In the rows, zero is written as 128.
Rotation paths and how fast each direction turns (degrees each step):
Each turn is a multiple of 5 degrees from 10 to 175, or 0.
Each row of a path follows its step; steps can be skipped.
Rotation 1:
step 0: [133 126 132 131 131 119 121 120 127 127 122 121 139 131 130 127 118 124
 121 139 139 122 128 131 133 139 123 127 132 130 125]
step 1: [123 131 134 120 124 133 125 117 129 142 128 117 130 130 137 128 130 125
 122 133 118 128 124 122 130 137 129 131 135 131 121]
step 2: [130 128 136 135 138 126 130 112 130 124 119 122 128 126 124 134 125 120
 120 131 129 134 126 128 128 134 124 115 130 133 123]
step 3: [126 123 129 124 126 126 124 123 127 130 126 123 134 127 139 131 129 132
 124 138 140 124 120 126 137 138 131 129 139 138 118]
step 4: [132 127 135 131 127 125 126 111 129 138 125 112 131 134 125 123 123 118
 122 134 124 122 127 123 125 135 126 127 131 124 127]
step 5: [122 132 134 125 135 134 130 117 130 127 125 123 123 123 132 134 134 126
 123 132 128 134 123 125 126 137 130 124 135 140 114]
step 6: [129 122 133 140 129 122 124 120 122 131 124 119 136 130 126 132 123 129
 121 137 142 123 123 128 134 136 126 121 132 132 127]
step 7: [126 130 130 122 127 125 124 115 130 136 128 117 131 131 136 123 133 128
 120 134 125 124 125 122 124 133 129 139 135 131 117]
step 8: [122 132 135 133 134 132 128 114 126 128 127 119 126 125 121 131 123 122
 118 134 129 132 128 129 124 140 123 115 129 129 124]
step 9: [125 125 129 130 131 126 127 124 121 132 121 123 133 131 137 137 135 131
 118 136 138 130 118 127 134 133 132 130 136 135 118]
Speeds:
[128 125 128 126 123 121 128 129 128 131 130 129 128 129 127 130 128 127
 127 128 127 125 130 130 127 129 128 129 128 129 127] : 115
[126 128 128 130 132 125 129 126 128 127 125 130 130 131 124 125 126 125
 128 126 128 125 127 129 130 130 129 127 124 126 128] : 175
[127 127 130 133 128 126 128 126 130 128 129 131 129 127 129 131 131 130
 128 126 131 131 125 129 130 127 129 128 126 131 131] : 110
[129 126 125 129 129 129 132 130 127 128 125 128 129 126 128 132 127 129
 126 129 130 126 129 130 128 126 128 124 127 131 125] : 115
[125 130 129 129 125 129 127 133 129 128 125 127 127 131 129 130 126 127
 129 131 132 128 127 129 129 130 129 129 128 128 131] : 125
Rotation 2:
step 0: [131 136 125 130 121 128 128 135 127 134 120 131 136 124 126 129 135 124
 133 135 119 137 123 116 127 128 129 131 124 132 139]
step 1: [132 130 131 131 127 134 130 133 134 137 132 125 133 126 130 129 131 123
 122 128 122 125 132 130 123 135 138 120 142 141 131]
step 2: [130 129 141 122 120 133 125 125 129 140 122 136 127 127 134 127 130 125
 117 130 121 125 132 126 125 117 126 125 123 125 129]
step 3: [131 132 124 135 132 120 129 132 125 134 122 133 134 124 128 126 131 111
 123 132 124 136 132 128 119 135 131 124 123 121 131]
step 4: [127 124 130 134 125 130 127 129 142 139 129 120 129 125 124 123 137 124
 116 124 139 126 135 132 125 130 128 126 129 131 128]
step 5: [127 127 126 123 128 132 132 114 128 137 124 134 128 125 131 123 130 121
 123 128 126 128 137 127 136 131 112 128 121 126 131]
step 6: [127 122 135 131 142 127 132 127 132 123 125 125 130 119 126 119 129 121
 125 125 128 135 131 123 128 143 132 122 124 121 127]
step 7: [124 136 132 128 123 129 128 123 140 125 129 118 130 124 127 121 127 132
 119 122 134 124 126 139 134 132 126 126 116 127 130]
step 8: [140 133 127 128 140 132 137 119 119 129 129 125 120 125 125 129 122 126
 127 126 132 130 132 129 138 128 122 128 119 126 137]
step 9: [126 126 132 126 136 130 130 128 127 119 125 130 120 118 114 113 126 130
 128 127 131 131 125 130 123 131 134 132 123 137 126]
Speeds:
[126 126 125 129 126 125 128 125 130 129 130 131 127 128 127 128 130 127
 128 129 132 131 128 126 127 129 125 129 130 127 124] : 55
[127 128 125 131 129 129 124 129 128 128 127 128 127 128 127 131 126 130
 130 128 126 123 128 127 128 128 128 129 128 126 123] : 0
